One vector is turned by the same rotation once a tick. Each row is the vector after some number of ticks, and that number follows the row.
The counts run from 0 to 512.
[125 127 111 119 138 164 135 150 149 105 158 155 130 133  93 132 162 107
 116 130 153 140 141 113  94 105 171 148 175 162  88 144  92 146 103 181
 101 154] | 202
[112 148 104 127 148 161 126 154 140  86 165 139 109 124  94 132 164  99
 114 144 150 128 147 117  88 110 140 152 179 154  97 137 103 156 115 186
 107 168] | 201
[126 107  86 108 114 142 135 182  88 153 129 153 164 162  97 162 163 162
 183 143 150 140  94 121 125 108 149 157 156 136 127 130 120 146 100 127
 125 138] | 220
[159 106 141 100 138 178 149 123  95 122 116  78 107 130 137  51 150  66
 116 160 130 128 118 124 124 153 132 136 120 131 110 126 131 125 180 151
 143 143] | 285
[107 106 105 139 127 166 140 117  56  84 176 147  81 111 132  85 154 110
 119 168 141 134 154 148 144 162 126 128 106 158 125 131 117 117  99 140
 123 145] | 48
[112 110 107 119  86 106 132 151 109 159 128 150 197 140 106 131 156 153
 136 151 158 155 126 129  69 121 119 171 147  96 117 134 119 180  96 117
 103 132] | 229
[172 121 133  96 148 116  96 160 142 146 123  90 169 190 117 118 118 148
 120 111 134 122 134  87 130 113 163 131  91 137  92  93 131 146 140 127
 179 105] | 136
[106 126 103 111 150 118 137 130 106 141 133 180 114 103 144  94 125 126
  93 164 121 168 152 136 136 174 153 146 108 166 110 130  79 116  42 132
 133 144] | 72
[143 149  84 118 166 195 107 141 144  61 113 108 106 150 125 116 134 126
 138 115 148 110 157  98 104 127 126 171 107 130 111 108 143 133 144 165
  98 165] | 176
[117 132 116 111  96 131 158 138 128 125 171 167 179 136 122 141 174 118
 146 180 137 147  95 109 138 126 127 142 193 146 109 132 129 170  97 169
 130 148] | 226
[129 110  89 109 116 161 145 170 102 134 135 159 161 158  91 154 176 140
 178 149 138 135  85 114 144 116 152 138 177 153 117 131 128 136  95 142
 133 136] | 219
[ 89 117 115 114 144 104 150 121 105 102 153 155 117  90 112 122 124 100
 120 147 148 130 153 122 132 177 141 107 139 137 143 122  71 136  42 111
 144 152] | 64
[151  94 102 128  83 149 127 119 116 126 129 117 178 160  89 155 134 158
 112 126 115 130 161  91 120 135 161 129 128 160 121 122  62 158 107  96
  91 116] | 472
[131 138 119 158 109  74 128 138  64 128 125 128 127 140 111 107 141 165
 120 100 156 142 155 156  89 165 148 145 126  94  92  82  98 177 104 130
 109 129] | 506
[164 134  96 122 128 142 130 111 172  78 136 104 127 129 109 148 117 113
 129  95 196 109 163 132 110 150 167 142 100 155 119 107  75 114  97 113
 111 138] | 171
[103 148  95 146 139 137 120 117 103 134 148 135  85 154 112 133 138 158
 100 119 140 122 132 128 170 163 149 149 131 175  98 112  98  86  62 106
 141 119] | 348
[133 117 125 145 133 105  88 147 128 156 139  52 162 158 108 116 103 127
  87 150 162 120 146 113 107 141 102 136  81 120 120 106 121 150 129  76
 164  93] | 130
[ 94 137  79 146 120 157 148 160 110  93 143 133 116 129  74 140 186 110
 155 152 136 127  94 137 153 147 117 121 182 176 115 140 140 135  98 151
 136 146] | 217
[ 75 126 107 107 167 136 139 158  97 155  80 124 118 133 118  93 152 109
 151 119 133 142 107  92 150 149  74 155 163 115 121 116 160 136  90 106
 138 165] | 84
[151 108 124 106 130 146 132 166 138 141 105  88 179 140 155  89 149 132
 149  96 189 169 123 144  93 114  95 148  82 143 104 121 149 112 152 114
 118 163] | 421
[ 79 134 125 136 117 116 126 107 122 128 198 139 122 146 167 156 148 174
 111 147 154 135 108 108 168 133 122 183 143 126 105 108 123 103  63 113
 148 127] | 357
[142 118 133 126  87 173 165  71 113  84 150  90 114 141 126  84 185  96
 127 131 161 108 135 118 131 152 126 153 159 115 128 108 141 129 159 144
 105 147] | 17
[128  99 132 151 112 165 110  97  53  96 168  94 140 155 129 123 131 159
 110 148 155 120 155 121 114 165 112 128  97  89 153  95 118 134 134 103
  87 136] | 22
[150 123 111  83  93 155 170 119 129 136 162 103 131 146  99 132 172 100
 132 123 154 131 137 123 115  78 136 152 172 164 109 130  76 165 156 126
 126 166] | 462
[117 126 101 116 113 187 116 156 123  84 116  60 131 148 100 128 154 151
 134 130  97 150 114  90 137 130  84 113 122 151 131 119 136 125 153 111
 107 180] | 451
[100 103  80 139 103 147 116 179  97 118 113 131 148 143  79 150 158 195
 152 123 136 161 113 131 107 129 135 143 112 139 116 141 112 129  75  95
  96 131] | 213
[128 162  97 143 109 119 134 150 115 117 135 138 164 130 101 116 155 139
 115 174 106 148 100 139 144 207 142  81 153 168 109 116 136 142  92 161
 145 137] | 241
[101 140 121 139 139 178 110 148 107  52 148 111 120 145 157 133 150 154
 138 112 132 147 135 118 136 107  82 166 103 148  94 114 156 131 130 156
  95 183] | 183
[148 111 121  67 151 152 115 117  92 120 115 107 138 145 121 109  86 146
 120 137 116 120 154 100 100 140 163 146  74 114 134 105  54 141 120 100
 140 145] | 305
[112 109 117 109 110 117 125 121  88  73 151 119  90 120 109  97 142 168
 128 110 144 139 159 123  87 159 161 139  81  72 142  99  90 132  97 107
 117 148] | 38
[ 96 159 102 134 156 160 117 160 130  72 165 126 104 121  95 135 146 120
 111 156 148 132 150 119  81 112 114 152 160 135 108 131 106 168 113 172
 114 183] | 200
[ 84 108 123 146 139 127 129 123 139 148 145 122 111 146 108 101 176  99
 115 128 188 115 138  91 113 108 109 197 176 101 107 118 152 144 100 126
 127 112] | 361
[162 124 100 134 135 181 136 127 140 101 142 128 122 142 144 128 143 132
 131 109 182 132 156 150 123 124 165 160  95 194  94 126  91  93 115 140
  94 146] | 179
[111 144 136 142 142  71 110 166 131 115 164 105 167 123 134 103 130 123
 112 138 189 145 138 163 109 143  81 113  91 134 111 110 161 160 105 132
 164 140] | 399
[100 149 148 100 148 141 130  87 133  99 152 153 135 154 148 132 122 131
  89 132 101 124 147  52 157 118 125 173 154 140  99 114 105 152  76 152
 128 161] | 334
[127 113 113 129 152 171 144 146 127  96 148 123 120 136  84 163 158  88
 154 108 199 113 130 113 113 104 146 133 193 149 118 128  90 140 104 138
 106 163] | 194
[143 103 120  98  70 145 148 112 119 131 180 115 168 149 129 171 144 150
 118 142 137 145 138 110 120  99 145 147 133 159 117 124  48 154 126  93
 118 156] | 464
[100 130 122 133 135 125 122  93 125 140 108 130 109 150 103 103 133 130
  77  83 158 121 180 108 102 124 128 194 125 126  97 119  86 135  78  98
 101 127] | 338
[ 96 161 145 109 144 134 133  73 122  99 177 144 120 135 145 137 117 121
  77 141 115 119 154  90 163 136 118 165 146 161 101 115  88 139  76 142
 137 159] | 333
[150 118 109 111 147 126 133 159 146 190 109 101 130 164 112 111 146 126
 126 128 144 133  85  95 165 150 171 130 143 162  95 113 119  83 108 105
 173  96] | 111
[147 135  97 117  66 132 179  97 119 104 141 139 118 153 114 120 189 124
 161 113 116 127 120 101 156 132 155 152 178 148  91 104 122 160 121 152
 131 144] | 486
[108 128 111 132 156 165 137 146 126  73 141 112 114 131  83 149 164  87
 155 108 188 111 130 112 119 106 115 131 184 142 120 117 114 150 115 142
 106 181] | 193
